In the rows, zero is written as 128.
Each path is a new rotation, seen through one point. The rows after it are directions, each followed by how far the rotation turns it, in degrees a step (0 if it stays put).
Each turn is a multiple of 5 degrees from 10 to 175, or 0.
Each row of a path follows its step; steps can be skipped.

step 0: [115 104 120 132 139 128 122 123 127 125 129 137 112 136 108 124 127 145
 131 124 120 122 133 131 119 120 134 133 129 133 133 130]
step 1: [129 118 124 124 140 130 120 132 132 119 142 140 113 128 109 126 128 121
 137 124 141 129 109 129 118 127 132 132 132 130 136 112]
step 2: [132 126 126 120 132 141 129 108 121 117 134 127 114 122 113 128 137 126
 133 133 121 121 123 139 129 125 128 142 131 134 151 127]
step 3: [138 114 121 115 146 135 126 135 123 109 127 126 131 134 119 128 129 137
 129 144 133 119 128 134 126 119 125 139 137 141 129 118]
step 4: [124 123 113 142 139 126 125 126 128 130 142 132 122 126 114 127 128 129
 117 130 125 108 126 139 117 117 127 143 142 137 129 127]
step 5: [132 115 126 130 138 139 127 124 141 122 136 143 113 118 116 139 125 122
 126 139 125 125 134 134 122 128 120 130 132 126 130 105]
step 6: [137 125 115 135 136 136 126 124 128 127 142 121 108 127 123 130 141 133
 138 137 133 123 127 143 146 119 128 130 138 125 137 117]
step 7: [133 117 114 124 141 128 117 129 116 127 140 142 130 128 126 141 135 124
 132 145 119 131 132 126 141 124 126 146 136 141 129 122]
step 8: [130 123 113 147 155 136 119 132 125 128 123 127 119 120 131 128 130 128
 122 126 127 125 133 135 126 137 125 144 141 130 134 121]
step 9: [126 117 123 136 135 139 115 117 123 130 123 144 117 130 117 137 144 122
 128 128 130 124 136 138 129 130 128 121 144 136 115 115]
step 10: [117 138 118 130 146 143 124 126 133 127 138 135 112 133 119 139 134 145
 143 134 130 138 127 130 134 133 131 134 140 128 126 125]
step 11: [127 120 117 130 141 136 110 131 119 136 122 133 128 122 115 134 144 123
 143 139 124 142 128 132 122 117 140 137 132 128 138 128]
[126 126 124 132 132 120 125 133 130 130 129 129 132 124 126 127 125 125
 128 124 125 130 127 127 123 127 129 130 125 130 130 128] => 100
[128 125 128 133 128 131 127 127 130 129 122 127 129 131 131 126 124 128
 122 130 125 124 126 126 127 128 132 129 130 135 124 128] => 80
[129 122 127 129 128 124 126 130 128 125 124 123 129 132 128 125 132 130
 131 125 129 126 130 133 131 125 128 121 127 130 126 125] => 125
[132 127 131 135 128 132 127 132 128 130 130 126 130 123 129 123 129 131
 132 129 135 127 122 128 127 128 126 129 131 127 128 130] => 155
[128 126 128 122 122 126 130 128 130 122 128 129 127 130 124 120 126 129
 128 129 128 124 124 129 122 126 128 130 127 128 132 129] => 25

step 0: [122 134 116 115 125 132 133 135 119 134 129 117 128 132 120 123 126 120
 129 128 141 132 113 139 137 138 125 119 129 141 125 132]
step 1: [134 138 124 134 117 129 138 114 128 124 135 131 116 136 121 124 143 122
 137 140 128 122 117 122 124 132 133 129 139 119 130 127]
step 2: [143 125 115 116 137 129 129 128 119 145 131 130 138 135 144 133 131 124
 132 130 124 121 123 139 128 126 129 128 126 116 129 126]
step 3: [130 133 121 137 123 135 137 128 129 131 138 131 140 133 132 115 122 130
 131 127 121 138 123 129 124 140 123 125 140 137 107 132]
step 4: [138 122 135 124 120 121 137 136 124 142 128 130 126 127 115 122 138 119
 125 141 133 120 119 127 135 130 141 127 122 136 120 133]
step 5: [120 125 118 123 140 129 133 121 112 127 128 129 137 139 126 117 145 120
 135 132 135 131 121 126 118 123 120 126 138 125 132 134]
step 6: [135 118 122 129 126 130 127 120 120 130 137 133 121 133 143 128 130 133
 125 131 106 126 120 117 125 133 141 120 129 122 119 135]
step 7: [131 117 123 132 137 121 137 145 126 134 119 139 135 127 129 115 131 122
 136 124 118 131 123 141 128 129 124 129 121 132 114 120]
step 8: [124 125 125 137 123 127 129 128 113 131 134 143 126 131 116 124 125 123
 125 127 140 134 120 120 129 129 127 117 126 136 126 150]
step 9: [121 128 128 115 138 123 134 136 128 124 126 131 113 129 131 135 147 115
 136 137 118 128 123 118 119 121 135 124 128 126 124 133]
step 10: [131 117 109 131 139 133 108 126 125 135 125 134 121 131 131 116 125 132
 141 122 121 125 119 128 119 132 120 126 127 124 130 129]
step 11: [125 132 114 145 128 123 144 140 125 128 136 134 118 128 134 134 121 125
 129 120 125 127 127 130 123 134 141 117 120 138 120 125]
[132 127 128 129 131 128 125 126 131 126 126 126 127 123 127 123 126 129
 127 128 130 132 125 133 127 133 132 122 126 131 125 124] => 100
[126 130 131 127 128 128 128 128 131 131 129 126 126 127 126 130 132 130
 126 130 134 131 126 126 129 125 122 128 123 130 120 130] => 85
[127 124 125 128 121 129 128 131 130 130 125 123 127 128 131 125 125 129
 130 124 124 125 125 126 129 127 126 131 129 135 125 126] => 100

step 0: [134 128 128 128 131 136 128 125 140 135 140 136 129 132 128 148 128 119
 135 123 130 129 114 142 127 143 120 140 126 116 133 131]
step 1: [132 125 122 133 132 137 125 125 130 126 143 121 130 130 140 118 129 122
 134 117 147 144 131 125 123 129 130 121 115 131 117 116]
step 2: [137 115 131 126 121 120 139 128 115 132 125 129 129 136 137 136 120 128
 127 136 126 135 123 138 114 141 113 123 122 133 116 137]
step 3: [129 119 125 124 123 141 128 133 145 130 131 128 122 114 130 137 130 136
 136 135 145 128 135 137 123 144 119 131 125 125 139 122]
step 4: [140 120 135 139 131 126 129 131 127 141 143 114 115 124 129 123 131 113
 128 122 129 134 123 120 132 125 112 128 112 132 127 123]
step 5: [135 120 134 121 120 129 122 134 121 125 141 110 131 127 143 137 125 125
 123 138 129 136 134 134 109 134 138 133 132 127 128 138]
step 6: [118 127 129 126 123 117 143 136 138 127 132 129 116 124 134 147 122 124
 137 129 137 122 132 115 124 140 126 133 120 133 130 114]
step 7: [142 121 142 124 114 127 119 137 131 143 136 125 137 116 120 123 131 123
 125 117 130 131 122 117 122 138 126 121 129 123 122 119]
step 8: [118 118 131 130 119 122 129 128 129 128 130 120 124 132 137 140 145 130
 118 115 125 136 143 129 113 125 126 135 116 120 129 138]
step 9: [119 124 128 121 131 126 123 133 146 137 128 126 130 130 124 140 113 105
 142 132 120 136 128 126 117 134 129 129 126 124 131 123]
step 10: [118 125 138 123 120 143 118 133 132 122 140 130 133 133 135 126 138 123
 119 119 130 128 118 121 123 139 120 129 122 139 115 115]
step 11: [132 107 133 135 125 120 133 123 129 119 129 130 123 140 129 136 128 123
 130 109 121 136 137 135 118 141 125 113 133 123 130 132]
[124 127 129 126 126 124 133 128 131 128 125 131 128 131 129 127 125 127
 127 139 130 132 129 128 123 125 129 130 129 128 129 130] => 110
[128 126 129 132 131 126 126 129 130 129 132 133 129 131 129 135 127 134
 132 128 127 130 134 130 129 126 130 130 129 129 134 125] => 130

step 0: [135 130 125 139 104 126 127 137 117 133 125 124 133 133 130 134 128 132
 119 131 136 122 106 141 132 130 132 135 145 128 120 113]
step 1: [130 130 121 118 136 134 127 112 153 133 136 118 116 130 145 129 131 124
 121 133 127 121 130 141 131 131 129 144 129 135 138 128]
step 2: [137 141 131 128 127 118 108 126 115 132 130 125 130 142 129 116 120 114
 135 122 126 141 122 121 124 141 123 132 138 119 138 121]
step 3: [131 133 130 134 115 124 141 123 135 119 133 129 129 128 142 120 153 129
 133 113 119 120 126 139 119 131 122 125 142 139 122 132]
step 4: [136 118 119 130 136 133 128 113 118 132 129 135 116 133 137 114 121 131
 140 141 131 136 127 128 116 112 113 146 124 123 130 128]
step 5: [123 133 136 129 104 108 137 135 127 130 124 125 123 133 124 124 127 106
 117 125 122 128 125 132 137 117 122 136 133 117 122 119]
step 6: [136 145 137 147 132 141 133 122 139 138 132 119 117 127 136 131 132 139
 132 129 141 118 129 142 124 127 132 141 129 119 121 130]
step 7: [130 134 123 115 130 124 112 119 125 127 121 120 132 121 132 109 124 113
 123 134 120 118 129 118 117 133 135 142 129 125 126 108]
step 8: [128 139 134 127 131 118 138 132 128 137 129 121 141 135 126 121 130 124
 136 105 122 127 110 151 122 133 123 133 124 131 127 139]
step 9: [126 122 131 121 122 147 120 129 120 125 122 126 132 131 151 121 127 138
 133 130 135 130 131 132 116 113 123 142 150 136 125 129]
step 10: [138 121 113 120 118 119 139 127 131 123 127 112 132 139 123 123 128 117
 132 146 122 128 118 142 138 131 113 135 128 122 133 117]
step 11: [131 140 150 135 129 123 124 128 140 135 122 131 115 144 141 142 129 123
 135 122 129 128 125 125 135 129 123 149 135 137 130 132]
[131 129 132 135 125 124 126 130 128 127 127 130 135 125 127 131 127 128
 127 124 129 128 129 129 130 126 129 131 132 127 130 134] => 125
[128 124 126 125 124 130 130 129 126 132 131 128 127 129 129 128 124 128
 120 128 131 132 127 134 129 120 128 128 129 127 129 130] => 80
[125 134 125 127 126 130 126 126 124 122 126 129 129 127 124 127 130 126
 122 129 124 128 125 125 131 125 128 128 133 131 125 126] => 155
[123 125 128 127 126 131 126 127 128 134 130 124 133 132 127 126 132 130
 130 130 127 128 126 126 132 131 126 129 132 132 135 130] => 45
[127 134 128 127 129 128 136 125 128 128 128 127 125 126 131 128 128 132
 130 128 128 133 128 129 132 129 134 132 127 133 128 134] => 145

step 0: [141 120 132 130 134 133 131 123 125 122 126 130 123 124 144 116 134 117
 126 125 139 125 122 132 129 114 142 118 127 138 131 124]
step 1: [147 129 121 125 133 130 122 119 130 132 126 135 134 146 136 127 138 129
 122 126 145 119 124 129 130 132 131 133 123 135 132 134]
step 2: [124 121 136 121 130 128 134 115 126 120 128 138 131 136 137 128 128 120
 119 124 138 115 123 134 107 123 129 122 133 137 133 126]
step 3: [146 124 137 133 116 130 127 129 133 124 128 122 134 138 142 132 124 134
 120 127 140 128 113 138 121 139 133 128 125 130 132 129]
step 4: [133 125 139 114 131 130 135 126 132 121 116 137 127 133 137 126 134 135
 129 142 138 125 126 130 109 133 129 140 135 122 132 126]
step 5: [144 127 145 125 135 128 124 122 127 119 131 131 127 125 135 124 117 140
 126 132 127 125 115 136 128 132 142 123 130 128 133 113]
step 6: [135 140 136 114 134 131 135 123 128 134 122 135 127 138 131 124 119 137
 132 131 138 121 121 128 128 140 118 138 118 122 129 118]
step 7: [119 144 148 129 136 126 130 122 127 122 124 135 131 133 140 129 114 133
 124 126 122 122 124 134 124 126 122 124 139 126 135 120]
step 8: [139 141 138 134 121 131 137 138 128 127 121 120 130 128 133 120 112 130
 126 133 136 129 123 122 135 136 118 130 124 121 142 121]
step 9: [121 142 134 127 142 122 142 128 126 130 111 131 130 129 139 124 126 133
 131 138 130 137 128 122 134 123 132 137 141 128 139 126]
step 10: [136 146 128 134 131 125 131 125 117 125 136 123 130 122 123 116 118 127
 118 135 136 124 122 120 139 125 136 126 135 131 139 116]
step 11: [123 147 128 129 141 126 150 128 117 139 127 124 124 138 132 129 134 124
 124 124 140 130 125 125 132 128 129 134 120 134 130 124]
[124 127 127 125 130 125 127 119 126 133 133 131 132 130 124 129 124 126
 128 128 131 127 125 128 131 129 128 128 126 131 127 125] => 80
[128 128 129 128 129 123 136 127 127 128 123 132 130 124 127 128 130 128
 128 130 128 126 133 126 124 129 126 128 122 130 124 130] => 155
[125 127 130 127 129 127 126 128 126 122 133 132 132 127 128 127 127 125
 123 129 126 125 135 130 127 126 131 129 132 123 130 126] => 140
